One turn sends every row of this set to another row. A few are shown first. Where does it send the rows asked after them?
Sosu: [ -1  18   0  -7  12   3  -2  30   2 -15  25  -8  20 -25 -15 -16   0   5
  41   7   2   8 -21  11  -7 -34   4  -4   2  12]
bik: [ 10  15   7   4   7   2  11  11  26 -11   6 -17   9 -12  -1 -15  17 -25
   1 -12  -2  10 -17  -3 -34 -17  18 -20 -13  14]
fibiv: [  1  20  -2 -13  10   2  -2  27  -3 -24  21  -5  16 -19  -9  -7  -4   4
  38   6  -2   1 -22  18   0 -32   3   1   6  11]
bogor: [  0  18  -5  -4  17   3  -7  22   7 -25  22 -10  15 -25 -13  -9  -5  -2
  35   3   0   3 -27  10   7 -38   4  -2   8   7]
ros: [-15  -5   4 -14  23  10 -32  18  10 -17  -6 -12  12 -28   7 -34  20 -19
   5  -1  25  16 -19 -12   3   7   7  -2  -8  10]
zino: [  2  22  -8  -5  10   2  -6  27   1 -26  22 -19  24 -23 -17 -12  -4  -1
  41   8   2   8 -27   9  -6 -29   2  -5   2  16]
mukif: [ 15  19  -2 -11   0  -2   7  13   7 -19  15  -8  14 -14  16  -9   4 -13
   3   1   0   2 -15   4 -40   2   7  -8 -27  15]
duzo: [ 10  -6  16  -6  13   0  -4  25  -5 -12 -15  -4  22 -21   4 -21   8   0
  -6 -23 -18  12 -17 -33 -11  -6  27  -2  -8   9]
keva: [  6  -6  10  -8  12   4   4  24  -3 -10 -24 -15  16 -21   1 -16  12 -11
 -11 -17 -18  15 -27 -29   5  -9  23   0  -7  20]
Vate: [  6   4  -8  20  15   4  -7  10   4 -14 -15 -21   9   1  -4   5 -10 -19
  45  -1  -3   1 -19  -2  -4 -19   8   6 -31  22]
pofip: [  2  21  -8   0   8   2   0  20   7 -24  18 -12  20 -19 -16 -13  -9   2
  40   5  -2   4 -23  11  -2 -34   4 -13  11   7]
nider: [ -9   8  -1 -26  -2   8 -14  13  -5 -36 -23 -11  14  -1  13 -24   4 -11
  12   0   9  10 -12   6  -6  24   8 -11   7  12]
Pil: [  5   3  -2   8   7   4   0  17  -7  -4 -14  -8   8   4   2   4 -10  -7
  48   6  -4  -2  -8   7 -11 -15   5   9 -34  23]
kuvum: [ 14  14  11  -9  10  -1   7   8  17 -20  11   7   1  -6  17  -4   7 -15
  -3 -16  -7  -5 -12   9 -27 -17  17  -7 -11  -1]
Turav: [ 16   3  -3 -19   0 -11 -47  12  28 -15 -21  10  11  -5 -15 -20   3  -7
  -1  -3   9   3 -17  23  -6  -9   3  -3  -8   4]
Dito: [ 11  -4  -5 -13   1   2   9  13 -12 -10 -16  -2  20 -25  19 -16  -9   5
 -11   2 -15   5 -21 -25   1   7  10  -1 -13  11]
gaf: [  5   0   1  24  16   4  -7  14   7   2  -6  -9  12  -4  -5  -8  -8  -7
  50  -1   1   4  -6  -8 -17 -21  10  -1 -34  15]
seg: [  4 -21  -3   0  12  -2 -31  23  -4 -13 -22 -22  11 -12  -5   5   1  11
   9   6 -13   2 -10   6  20  -2   8  10  10  30]
pata: [ 12  16 -12  -1   7   1  10  -2  21 -22   9 -14   4 -18  15  -2   1 -28
  -9   2   1  -1 -30   3 -12 -11   4  -7 -19  11]
ragiv: [ 16   4  -7 -19  -5 -11 -43  16  24  -9 -17   4  20 -10 -17 -27   1  -3
   4   7  14   8 -16  19 -16   1  -1  -7 -17  11]
kimev: [  7 -18 -12   9   0  -2 -21  17  -2  -9 -22 -25  19 -11  -6  -7  -9  20
  15  15 -12   7  -3   1   7   9   4  -8  10  28]
kemo: [ 15   3 -13 -13  -5  -9 -39   6  32 -11 -23   1  13  -9 -17 -24  -3  -9
  -2   6  11   6 -22  20   0  -6  -2 -10  -7   8]
tudu: [  7  -4  -2 -13   3   4  13  18  -9  -8 -24 -16  18 -24   7 -15   3  -7
 -12   0 -15  12 -29 -25   7   2  12   1 -12  24]
soni: [-16  -6   9  -8  15  11 -16  10  18  -7 -11  -2   9 -19   5 -43  13 -10
   9  -3  21  18  -5  -9   0   3  11 -21   7  -3]
tunu: [  5 -21   1   8  17  -3 -41  32  -1  -8 -14 -27  20 -20 -14  -7   9  12
  15   2  -6  11  -6  -7   2  -1  12   4   0  32]
tesoz: [ 12  -5   4  -5   7   0   0  14  -7 -14 -11   1  24 -21  13 -23  -8   8
  -7 -13 -18   7 -14 -33 -12   3  19  -7  -9   1]
Rakab: [-12   0  10 -22   1  10  -6  12   5 -16 -20   4   9  -4  12 -35   7  -2
  12  -1  12  11   2   6  -5  12  12 -18  14   0]
dum: [ 13   2  -1 -25  -4  -9 -37  18  25  -5 -23   6  11  -8 -18 -23   8  -7
   0   6  11   8 -19  26  -5  -7  -1  -1 -12  16]
fiz: [ 16   5  -6 -13  -5  -9 -42  14  31 -13 -25  -4  17  -5 -25 -27   5 -11
   3   0  10  11 -20  17 -12  -5   4 -11  -8  13]
Bam: [  4  -2   4  14  25   4 -13  17   4  -4  -7  -5   4  -5   0   3  -3 -14
  43  -5  -1  -3 -12  -2  -3 -28  11  15 -35  15]
fupa: [  7 -25  -2  18  18  -3 -39  17   9  -8 -11 -16  16 -19  -7  -9  -4  19
  13  -2  -8   5  -1 -11   8  -7  15  -5  11  10]
gepo: [  4 -25   0   2   7  -3 -28  23  -4   2 -11  -5  16 -18   1 -10  -6  30
  15  12  -8   3   8   2   3   4   6  -1   4  17]
Mavi: [-11   3  -5 -23  15   7 -31  13   0 -40 -14 -16  12 -15  13 -19  10 -23
   5  -3  17  10 -25  -3   7  16   7   2  -2  12]
zal: [  6   1  -3  19  13   4   1   4   5  -3 -13  -1   4   4   3   1 -16  -5
  45   0  -6  -5  -5   2  -4 -23   9  -1 -24   6]
mase: [  6  10  10 -14  13   3  11  19  17  -2  11  -7   0 -20   8  -7  22 -25
  -6  -1   3   5 -22  10 -17 -18   9   4 -26  22]

kuvum -> mukif
keva -> duzo
kimev -> seg
Where do these go?
Bam -> gaf
nider -> Mavi
ragiv -> kemo
bogor -> Sosu

One turn sends every row of this set to another row. A few are shown first. Where does it send the rows asked after them?
nul: [-27   9   5 -29 -14  -2  -6 -10  12   9 -10  -5  -4]
Dov: [-22 -22   5  -3  -6  -1 -24  -7  -5  -7 -17 -10 -20]
seta: [-32  11   8 -21 -11  -7  -4 -15  12   4  -3   1   3]
mema: [-13  -8  19  18   4  14 -23  12   3  -9 -37   1   1]
ribi: [-13  11 -11   6  30  -4  -8  17   2  -2 -27  10   6]
kive: [-37  19  -9 -17   9  10  -5  11 -17  -2 -29  11 -22]
vam: [-41 -17  15   3   2 -18  -8  -6  -7 -19  -7   1   7]
sim: [-33  12   4 -29 -11  -3  -2  -7  13   4  -5   3  -2]
beza: [-23  -7  22  14  12   4 -12  13   2 -14 -29  11  14]
bisor: [-30   7   5 -20 -13  -6  -7 -17   8   7  -8  -3  -2]
tob: [-18   7  13   4  -8 -29 -27   4 -12  -2 -17  -5 -12]
gup: [ -3  -9   3 -29   8   3   1   2   8 -10 -26  13 -13]
Fafav: [-10  -2  11   1  13  14 -18  24   4  -8 -38   7   0]
vipo: [-14  16   8 -14   0 -32 -17  23 -10  -5  -9   3 -13]
togi: [-33  -2   9 -26  12 -13  -2  21   1 -18  -2  15   0]
Pano: [-10   3  -9  20  24  -5 -14   2  -1   2 -28   7   6]
det: [-16  -7  12 -23  11 -11  12   1   9 -16 -17  24   7]
nilob: [ -5   7 -13  14  24  -1 -14   9   0   2 -33   7   0]
dipo: [-46  12   0  10   2  -2  -7  -9 -24  -4 -25   9  -3]
rana: [-36   9  -7  -2   1  11 -15  -6 -21   2 -33   1 -23]
zula: [ -5 -22   8  -9  -4   1  -7 -17   7  -9 -31   5 -13]
Pega: [-18  -9   0 -28   8   5 -18  17   3  -6 -16   0 -25]
lufa: [-18 -17  14  -2   0 -11   4 -19   7 -16 -20  16   7]
sol: [-18   1  19  -1  17   7 -10  31   8 -16 -27  15  11]
pogod: [-47  18   0  -6   9  -3   2   8 -18  -8 -21  16  -2]
Bunu: [-25  13  13   0  -3 -37 -18  13  -9  -7  -7   3  -4]
Lanog: [-13  12   9 -12  -4 -25 -30  14  -9   1 -17  -8 -21]
Luva: [-17   7  -8  15  28  -6 -11   7  -3  -3 -27  10  15]

seta -> sim
Dov -> vam
Where do these go?
tob -> Bunu
lufa -> det
beza -> sol
pogod -> kive
nilob -> Pano

